The rows below come in pairs that one turn or mirror swaps. Which row does each named row swap with?
The rows were stretched afterwards, more along some directions than others.
Z_738: [ -9.6  20.5  -9.1  -0.3   0.2  -9.8 -23.9   8.4  11.8  16.3   1.8   5.6
 -14.7  27.8  23.2   5.8]
Z_410: [ 15.3  28.5 -27.0  21.7 -20.9   3.5 -26.9  12.1 -21.5  29.9 -13.7  22.6
  23.7  14.3  12.2   3.8]
Z_600: [ -4.3  21.3   5.0  17.8 -11.8  10.6 -12.1  19.1  -7.8 -11.2 -15.1  14.7
 -22.3  -9.5   5.5  20.4]
Z_580: [ 10.5  -8.5 -27.3  15.2 -18.8   9.2  12.4  -4.3 -19.7 -16.0  -0.6  13.5
  26.2 -25.4 -16.5   8.9]
Z_399: [ 17.1 -14.4   6.0  -8.4  -6.5 -11.5   8.8   9.2  10.0   4.1 -30.5   8.1
  -5.2  -0.2 -23.5  -7.8]
Z_422: [  2.9  20.1 -23.3  28.9  -4.8   1.5 -12.6  17.5  -3.6  -7.0   6.5  34.1
  -1.4 -23.1   1.1   4.4]
Z_409: [ -9.4  21.0  24.5  31.3 -25.8  11.9 -10.1   6.8   2.4 -15.5   0.3 -42.1
 -12.4 -33.8 -15.6  23.3]
Z_485: [ -0.7 -11.3  35.4 -17.5  -7.4   7.2  19.7 -20.5   9.2 -24.2  -4.2 -23.0
  -4.6 -21.7 -42.3  21.9]
Z_146: [  5.5   9.4   5.1  21.1  -5.2  11.4  18.3  -4.9 -27.8  -8.3 -16.5  -0.9
  25.9 -23.1 -24.3  18.5]
Z_478: [-22.6   0.8  -2.9  -8.8  -6.2  -2.1   1.4  17.9   2.4   3.9 -27.0  20.4
 -17.0  13.2  -0.7  -6.4]
Z_747: [  6.3  32.1  11.0   9.4 -20.1  20.2  -5.5   9.8 -21.2   1.8  -1.3 -27.5
  26.5  -4.1 -11.2  15.5]
Z_42: [-13.5  15.0  -5.8 -15.2   5.5  21.6  -8.0  -4.7   4.2  -0.4   9.5  22.8
  -0.1  -7.4   3.0  14.3]
Z_129: [ 16.0  17.4  42.2   7.3 -24.8  10.2 -23.0  14.7  -9.2  23.0 -30.4 -20.7
  -1.0  -4.9 -13.2   6.8]
Z_87: [-31.9  21.2  -3.0   6.6   6.8   0.3 -17.9  39.1  20.2   8.8   9.0  20.9
 -30.6  -7.5   3.6   0.8]
Z_12: [ 35.1  15.3  -4.0 -28.1 -14.1   8.8   0.4 -22.2 -36.3   6.4  -9.9   6.4
  29.7  -0.3 -10.3   6.5]
Z_173: [-12.4   0.2  -1.3  24.1  -2.6   8.3  -4.2  15.3 -16.5   2.8 -14.0  18.8
  -2.4 -21.7  11.2   0.0]
Z_335: [  2.6  27.3  26.2  15.4  -5.7  12.6 -21.5 -20.4  -0.8  -7.1  -7.6  -2.1
  -4.6  12.7  17.8  36.7]
Z_817: [ 20.1  -7.2  -7.1 -15.2 -11.4  14.1  12.6  -5.4 -34.4   1.6 -17.8  12.8
  34.0 -16.0  -5.5  -6.4]
Z_741: [ -0.5  20.0  43.1  31.7 -20.9  -3.7 -22.9   6.4   6.7   1.0 -33.5 -31.1
 -23.1  16.4   7.8  29.9]
Z_781: [-10.1 -11.4  -6.4   3.2  -0.7   8.1 -15.3 -31.0 -10.9 -15.7  23.2   3.6
   3.0 -14.4  -0.9  29.0]
Z_394: [-30.4  11.7  -6.9  -3.8   1.6   5.2  -4.6   2.9 -11.4 -15.5  -7.5  -4.4
 -25.1  -9.7  17.2   9.5]
Z_800: [-40.4   3.5  19.8 -18.7  15.4   8.0   7.7   5.2  23.3  -9.1   0.3 -11.6
 -29.4  -4.3 -11.0  17.8]
Z_655: [ -5.7  14.8  41.6  17.8 -32.4   8.1  -3.9  -8.8  -2.9 -13.2 -35.5 -47.2
  -1.4  20.9  -5.3  24.8]
Z_834: [ -5.0  10.2  22.3  24.9 -45.6  21.1  -5.6  -9.4  -6.2 -20.2 -33.4 -28.4
   5.6 -17.5 -11.8  19.6]
Z_60: [-14.4  19.9 -11.3  18.6   2.0 -10.2 -26.5  31.4   3.1  12.2   1.0   5.7
 -18.1  17.2  22.9  12.9]
Z_803: [-33.4 -19.5  12.0  18.7   2.4   0.3   9.4  -7.4  22.4 -41.1  10.5  -6.7
 -31.5 -32.0 -25.2  18.6]
Z_629: [ 10.6   1.6  -0.3  -7.9   0.5  -8.9  13.9   6.1  -8.5  13.1 -27.6   9.5
  12.9  18.1 -20.8   6.0]
Z_532: [-16.3  -0.4  -7.2  15.2  14.9   9.3   6.9 -28.7 -25.5 -14.2  13.8   2.7
  13.0 -31.3 -14.7  41.3]
Z_267: [ -8.5  16.6  31.8  11.0 -27.9   3.9 -20.1  30.1  27.7  -6.4 -26.7 -36.5
 -33.8   5.2 -12.0   8.9]
Z_285: [ 16.2   1.3  -8.5   1.2 -14.4  10.6 -13.3 -43.7 -24.4 -13.9  12.3  25.9
  33.4   4.6  -3.0  30.2]
Z_288: [ -8.4  15.9  24.7  -5.8 -21.2   4.5 -31.3  25.4   1.6  14.9 -36.7 -15.1
 -23.8   9.6  10.8   4.9]
Z_822: [  0.6   7.9 -16.9   2.0  -0.3  -1.5  -5.9  -0.7  -0.5  -5.1  -5.3   9.1
   1.7   2.5 -20.5  27.2]
Z_433: [ 11.7  11.7   9.0   6.5 -25.2  16.7  -3.7 -17.6   5.2 -12.4  -1.5  16.4
  11.1 -16.3 -26.6  24.2]
Z_723: [-18.1   3.5  -5.7  12.8  -8.9   9.7  -6.5 -14.0   1.6 -32.1  -0.6  34.3
  -7.9 -15.7  -2.1  24.8]
Z_336: [ -4.7   4.4  14.7  18.7 -22.4  16.5   6.1 -27.4  -0.4 -36.0  -5.7 -38.1
   4.9   0.2   0.4  37.0]
Z_934: [  3.6  -8.0  23.1   9.8  -9.5  10.4  16.2  -5.4 -24.3 -28.9  -2.6 -31.2
  -3.9 -35.5 -34.9  22.5]
Z_191: [ 22.1  -6.4  38.1 -25.9 -27.4   3.6  12.6 -13.2 -10.1   3.3 -29.7 -29.3
  14.8  15.5 -34.2  -3.0]
Z_767: [  5.6  10.5  10.0  12.3 -19.6  13.3  -8.9  -6.5 -14.0  -8.7  17.8  -6.1
  18.4 -18.3 -14.5  11.2]
Z_487: [ -2.5  22.9 -13.5  -0.2 -11.0  15.4  -1.6 -12.6 -21.8   0.7  10.9  -6.7
  31.2  -6.7 -11.4   9.8]
Z_788: [ -9.0  10.8  22.6  13.1 -12.6   1.8  -4.1  16.1   4.8   9.5 -17.0 -48.1
 -10.5   6.6  -3.0  -1.1]

Swapped with Z_655: Z_629
Swapped with Z_399: Z_834
Swapped with Z_409: Z_422
Swapped with Z_12: Z_394
Swapped with Z_146: Z_741
Swapped with Z_800: Z_285
Swapped with Z_781: Z_42

